(in the rows, 128 means zero)
One turn sends every row of this set to another row. A few are shown first. Where does it send the rows asked after them?
kab: [132 142  92 144 142 139 129 112 104 129 107 116 114 136 136 164  84 143
 177 112]
luf: [133 122 124 153 154 110  79 130 151 116 142 154 125 115 157 107 148 104
 124 136]
bisak: [121 132 136 158 146 143  91 165 136 123 124 140 149 123 168 125 133 102
 160 141]
lopig: [128 141 100 113 136 117 151 112 122 112 109 129 144 109 111 164  90 170
 149 143]
tivu: [126 153 153 157 101 114 113 128 105 172 124 129 146 161 100 132 113 117
 142 142]
Lan: [108 120  96 128 148 158 139 122 116 124  95  91 115 150 145 172 100 135
 153 122]
Zoseg: [103 124 119 159 125 171 122 170 130 136 111 119 167 118 153 147 132 138
 140 138]
zule: [ 98 130 144 144 118 106  88 102 117 157 111 129 119 145  95 151 117 178
 128 122]
puvab: [101 111  96 157 119 154 129 141 136 140 124 126 153 105 135 143 149 162
  89 132]
bopa: [131 134 124 127 151 131 138 135 120 142 108  93 111 161 164 143 112  82
 153 118]
guva: [141 119 122  96 153 103 156 104 155 101 148 122 132 115 109 125 112 135
 102 136]
kup: [146 111 104 121  93 140 112 155 160 121 179 132 125 138 139 158 137 140
 132 128]
ravid: [113 111  92 111 148 141 149 102 137  99 119 109 130 122 107 160 100 170
 123 133]
sofib: [148 132  98 105  99 129 107 148 154 126 143 137 131 145 141 163 163 116
 121 165]
Vivel: [114 140 155 128 128 105  84  98 129 138 142 147 140 141  86 130 120 165
 136 115]
kov: [132  93 128 129 115 173 105 146 168 139 165 116 101 124 137 134 123 154
 144 122]
nata: [120 110  98 151 137 119 103 116 148 128 143 146 128 105 135 120 159 142
  79 130]
Timod: [151 135 140 108 153  97 149 124 143 125 142 113 118 141 145 113 120  80
 121 128]
mirok: [106 138 144 162 101 113 105 122 104 177 100 120 124 156 106 153 113 149
 132 139]
peb: [123 101 138 118 131 179  97 135 168 153 119 111  93 123 138 125 145 138
 139 156]
bepen: [136 145 134  96 144  92 168 106 139 134 118 126 144 101 109 132 120 149
 115 140]
nera: [134 124 121 102 122 153  99 135 161 146 104 126 112 137 142 144 166 115
 125 181]
ninuf: [131 156 162 136 118 110 100 115 119 149 153 146 155 151  89 118 118 127
 147 129]
Rire: [141 149 122 141 151 129 131 104 111 159 117 109  96 143 148 134 109 100
 159  92]
Gova: [144 151 148 113 153  98 153 101 132 163 125 116 114 121 131 112 130 103
 120 109]

nera goes to sofib
bopa goes to Timod
bepen goes to lopig
Now these:
ninuf goes to Vivel
luf goes to nata

One turn sends every row of this set to another row. A few are shown first. Where does it send the rows asked after them?
ril: [137 120 149 111 112 169 142 153  76 108 124  89 165  93  87 106 101 156
 121  82 132 121 137 111 110 147 141  99 132 154 124 147 104 157 109  97
 188 146 125 111 155 116 152 146 124 151 151 160 116 125  76 161 122]
zenim: [115 108 146 172 156 147 114 136 141  83 139 104 109 134 122  81 127 146
 129 112 145 106 158 177 104 194 150 135  76 110 141 126 146 152 144  94
 173 130 133 120 164 122 146  79 141 149 149 155 146 138 100 103 147]
turib: [123 138  94 104 129 122 142  98 123 139 118 115 115 118  92 110  84 153
 110 132 147 136 125 125 127 120 133 132 169 143 161 135 122 138 106 123
  93 110 126 144 122 102 184  96 141 111 133 138 135 170 125 117  93]
vufe: [104  95 159 146 102 177  89 134 137 161 151  95 103 123 111 126 105 134
 114  71 164 131 132 124  79 106 160 129  58 127 125 126 146 141 144  97
 169 138 163 129 172 134 104 108 139 139 137 129 128 136 122 110 142]
Sive: [142 116 117 129 163 113 108 112 113  94 108 144 116 133 112 109 128 160
 136 172 116 136 145 166 139 162 135 162 150 153 169 139 135 136 167 150
 127 120 123 138 152 110 159  93 130 141 133 143 138 118  86 137 150]
fusi: [129 116 123 123 159 125 105 108 123  94 112 133 109 133 114 112 132 155
 134 175 117 142 135 151 146 145 139 171 139 137 155 121 144 149 151 145
 132 109 145 160 148 100 152  95 142 157 138 170 129 123  81 134 158]
Fura: [ 93 117 128 145 107 165 128 123 139 168 135  91 144  95 101 152  98 121
 104  87 135 153 129 111 109  76 158 129 115 151 134 110 147 126 100 153
 122 127 131 130 141 123 135 132 137  91 107 107 120 148 148 132 128]
Sizip: [114 100 158 181 157 164 107 133 143  87 132 104 108 127 134 101 146 140
 129 118 143 123 161 160 105 168 166 156  72 113 134 111 144 150 156 109
 178 140 132 131 152 117 135  89 135 155 137 151 139 123  86 124 165]
gopo: [112  87 165 150 104 169  97 150 131 157 141 103 109 133 100 128 102 132
 124  68 154 127 145 136  78 124 147 125  49 134 142 142 133 129 158 111
 167 144 148 111 176 142 100 101 116 128 134 106 131 132 122 110 142]
nabe: [ 97 122 119 152 114 151 138 130 144 161 149  79 150 103  86 131  88 125
 101  75 143 137 135 129 106  99 139 107 110 145 142 118 157 123  91 145
 115 116 122 112 149 129 149 132 135  85 114 111 133 156 159 119 118]
luki: [117  95 157 170 153 150 102 139 130  92 122 122 112 138 125 105 140 149
 134 122 137 114 163 169 102 191 148 149  76 128 146 137 130 146 171 104
 178 143 127 115 163 126 129  74 126 148 140 132 148 116  88 120 156]
tobil: [121 107 143 170 157 145 105 137 139  87 140 111 103 135 121  70 144 140
 137 116 136 119 161 158 115 186 142 157  88 115 143 130 146 138 172 103
 172 118 146 134 181 144 146  85 126 154 137 133 140 119  83 128 156]
tek: [107 122 125 141 112 158 120 130 141 171 151  85 136  98  96 128  98 127
 107  66 131 145 146 104 101  86 132 120 104 148 144 130 137 110 111 130
 127 112 135 128 155 148 142 118 118  85 103  84 128 155 149 128 106]
Fosin: [100 108 129 145 102 156 129 130 128 174 134  93 151 106  87 151  98 126
  99  73 146 150 130 127  95  94 146 125 113 158 148 134 130 115 115 143
 115 133 128 112 145 127 141 131 118  81 109  85 131 141 144 125 120]
Geki: [120  93 159 143 105 167 106 147 142 152 161  97 105 126  96 111  80 135
 129  68 150 123 140 129  95 118 144 108  57 119 135 137 151 134 140 105
 164 123 147 121 188 139 100 102 134 137 147 135 129 154 135  95 143]
pofuz: [130 139 123 108 117 148 128 143  84 109  92  89 148  81  85 115 108 133
  93  85 120 112 147 132 130 158 140  96 128 164 150 124 118 156 104 110
 175 147 140 113 145 129 175 155 121 152 166 147 101 121  83 166 133]
bunel: [145 120 118 131 167 113 119 117 130  87 131 127 117 135 101  96 114 156
 139 165 114 133 146 166 157 154 127 148 142 133 166 128 157 139 145 152
 123  96 123 145 158 108 161 101 139 148 142 172 136 134  97 123 153]
gufun: [124 131 100 108 127 124 137  99 109 148 108 125 123 117  99 128 103 150
 109 137 147 148 130 129 125 113 142 146 175 164 169 140 110 133 131 134
  90 125 119 134 120 109 180 103 129  99 117 108 134 142 112 128  97]
gib: [158 128 149 100 134 157 122 140  86 120 133  88 161  96  92 128 114 163
 110  99 121 118 161 111 147 124 120  95 124 159 154 143 110 166 127  83
 181 127 113 118 144 124 156 133 128 160 155 161 118 110  63 145 117]
Muzon: [132 147 130  98 122 149 119 155  80 107 128  79 144 107  89 108 123 141
 127 104 125 109 160 147 124 137 128 103  95 178 146 127 131 169 107 127
 184 146 145  97 149 144 163 157 129 153 142 157  97  99  78 147 121]
fevup: [107  95 156 159 113 171  98 147 143 144 149  97 106 110 111 105 108 126
 121  58 138 126 149 124  92 140 147 125  60 121 133 137 143 126 149  92
 176 124 162 131 193 158 112  95 123 127 137 102 129 142 125 114 143]
kemem: [115 139  96 114 138 137 126  89 125 141 110 114 116 118 111 119 111 154
 102 142 152 148 128 117 115 101 147 149 169 149 153 114 124 142 114 130
  99 123 122 148 106  98 186 103 139 116 116 136 135 150 111 143  99]
pezep: [126 135 138 103 115 158 140 154  94 138 129  77 152 120  73 111 113 139
 118  99 148 118 148 109 155 119 121  93 122 167 153 124 131 169 133 111
 170 130 119  95 154 148 158 152 132 161 145 151 106  90  73 158 120]
sode: [115 142  89 108 134 123 130 101 119 139 124 110 127 113  95 107 109 148
 115 128 129 149 133 118 117 112 122 150 166 156 156 137 121 124 105 138
  97 105 143 149 129 120 188 105 123  94 106 109 132 155 123 138  90]
Gif: [137 122 114 127 164 120 127 115 119  87 124 131 115 130 108  81 129 155
 147 162 115 143 144 141 147 158 126 172 158 135 156 139 128 131 151 137
 126  96 137 159 155 116 171  87 124 138 125 143 135 133  84 139 136]

Sive goes to gufun
fevup goes to tobil
pezep goes to ril
Now these:
kemem goes to Fura
zenim goes to bunel

